(in the rows, 128 means zero)
Where one turn sends some rows of the set: a few examples, then the rows asked:
ruf: 131; 137; 124; 115; 129; 134; 122; 122; 119; 127; 118; 140; 148; 117; 114; 86; 115; 125; 127; 126; 128; 98
dotu: 143; 115; 124; 147; 132; 162; 114; 125; 116; 148; 115; 116; 156; 113; 118; 117; 102; 126; 134; 132; 140; 120
fel: 142; 132; 109; 126; 149; 134; 104; 113; 105; 146; 104; 129; 157; 99; 92; 115; 122; 135; 141; 118; 133; 140
Tebo: 137; 146; 125; 144; 145; 127; 117; 102; 121; 141; 132; 105; 155; 143; 103; 102; 117; 121; 126; 141; 130; 154
bafa: 153; 141; 133; 143; 125; 138; 111; 114; 102; 141; 126; 133; 155; 117; 107; 132; 111; 132; 145; 136; 126; 117
Kuvan: 140; 129; 117; 138; 143; 119; 144; 135; 128; 145; 107; 125; 156; 112; 97; 102; 128; 101; 147; 136; 123; 112
ket: 131; 139; 131; 146; 135; 136; 137; 118; 112; 155; 134; 108; 169; 102; 116; 85; 133; 101; 147; 128; 137; 122
pakev: 134; 142; 122; 139; 135; 121; 125; 104; 118; 143; 120; 115; 139; 115; 109; 63; 129; 123; 144; 126; 135; 121
repe: 136; 123; 119; 124; 165; 130; 122; 112; 107; 138; 110; 130; 135; 120; 117; 96; 140; 136; 155; 124; 135; 138
pav: 135; 132; 111; 150; 129; 126; 129; 112; 126; 151; 120; 105; 169; 114; 111; 81; 114; 108; 147; 150; 144; 129
val: 153; 130; 105; 148; 161; 118; 113; 104; 122; 148; 97; 110; 146; 127; 122; 116; 126; 128; 130; 128; 139; 119
tas: 141; 142; 141; 137; 136; 125; 113; 109; 115; 132; 131; 115; 143; 134; 109; 113; 139; 130; 160; 143; 119; 126
gol: 146; 131; 112; 136; 141; 117; 126; 93; 134; 140; 122; 112; 147; 110; 115; 77; 104; 124; 124; 122; 141; 113
badu: 144; 131; 136; 115; 141; 134; 109; 119; 107; 155; 130; 128; 135; 105; 122; 123; 120; 123; 134; 113; 147; 137
vizes: 127; 128; 134; 138; 137; 126; 121; 109; 108; 134; 131; 133; 156; 128; 129; 121; 103; 132; 140; 155; 142; 132
Letag: 137; 143; 126; 141; 147; 133; 95; 102; 113; 138; 131; 122; 163; 102; 98; 103; 104; 121; 139; 112; 121; 141
leguv: 128; 146; 129; 118; 140; 110; 117; 130; 118; 140; 137; 110; 177; 106; 117; 109; 125; 105; 144; 137; 130; 109
kebi: 133; 128; 113; 125; 149; 123; 106; 109; 124; 140; 119; 113; 163; 120; 102; 108; 121; 122; 146; 143; 143; 164
mozi: 155; 119; 113; 125; 162; 121; 125; 105; 122; 146; 118; 126; 137; 122; 123; 118; 108; 127; 131; 128; 147; 144
nozap: 120; 135; 147; 140; 145; 131; 132; 114; 99; 143; 123; 145; 146; 119; 124; 119; 131; 118; 133; 124; 134; 135
Feg: 114; 114; 141; 137; 154; 130; 120; 119; 115; 146; 132; 104; 145; 112; 129; 103; 106; 127; 138; 135; 146; 135
diveb: 144; 138; 117; 143; 137; 135; 140; 115; 118; 156; 130; 96; 175; 105; 117; 103; 119; 113; 118; 125; 139; 111
pemo: 134; 136; 139; 143; 161; 119; 126; 118; 108; 162; 121; 113; 131; 110; 119; 116; 130; 114; 124; 108; 134; 131
kifa: 144; 142; 134; 147; 129; 157; 118; 121; 109; 146; 117; 115; 142; 139; 117; 103; 143; 115; 142; 131; 129; 132
kado: 148; 150; 125; 119; 141; 113; 126; 120; 125; 137; 140; 119; 169; 121; 123; 111; 120; 100; 126; 127; 127; 109
buped: 146; 131; 129; 139; 146; 111; 113; 99; 138; 130; 126; 108; 153; 121; 96; 126; 115; 126; 138; 139; 121; 132
bamum: 127; 130; 123; 131; 136; 109; 138; 129; 133; 144; 114; 133; 142; 119; 101; 89; 118; 98; 137; 140; 131; 125
loted: 162; 125; 115; 128; 149; 156; 126; 118; 116; 141; 125; 110; 163; 122; 103; 128; 120; 131; 135; 133; 130; 136
Tet: 145; 144; 120; 117; 142; 126; 131; 116; 125; 125; 129; 129; 158; 134; 130; 95; 123; 114; 127; 131; 127; 100
fav: 131; 130; 116; 129; 143; 117; 129; 137; 121; 140; 114; 109; 176; 104; 103; 106; 123; 112; 149; 146; 129; 105
lumu: 132; 121; 121; 144; 151; 128; 133; 108; 120; 141; 100; 136; 154; 117; 114; 133; 122; 124; 115; 126; 135; 126
mana: 130; 134; 122; 129; 138; 128; 126; 110; 123; 144; 129; 95; 163; 115; 138; 86; 134; 120; 126; 134; 151; 108
rodum: 144; 140; 126; 131; 134; 133; 117; 105; 124; 149; 127; 113; 147; 98; 129; 87; 127; 113; 129; 104; 143; 104
zusus: 130; 129; 141; 136; 144; 125; 104; 108; 132; 132; 115; 122; 148; 94; 95; 122; 134; 117; 142; 113; 120; 127
bisol: 132; 123; 129; 113; 143; 145; 112; 122; 110; 139; 131; 105; 151; 125; 123; 113; 127; 144; 145; 144; 148; 137
bita: 121; 132; 122; 122; 126; 118; 123; 126; 128; 138; 115; 137; 145; 111; 101; 90; 103; 114; 122; 132; 136; 116
Vetir: 130; 130; 119; 141; 157; 132; 90; 105; 115; 128; 109; 117; 156; 114; 125; 93; 131; 127; 163; 125; 133; 124
toza: 147; 136; 132; 129; 149; 144; 118; 118; 116; 143; 134; 121; 153; 119; 106; 112; 143; 106; 155; 125; 128; 155
rogik: 111; 117; 130; 135; 154; 124; 114; 107; 133; 126; 101; 119; 151; 118; 117; 113; 143; 128; 139; 136; 136; 127
lom: 146; 144; 112; 149; 121; 129; 124; 111; 116; 158; 113; 119; 155; 103; 93; 84; 118; 113; 140; 124; 132; 121

Vetir goes to val
ruf goes to Tet
ket goes to pav
And these:
toza goes to kebi
buped goes to zusus

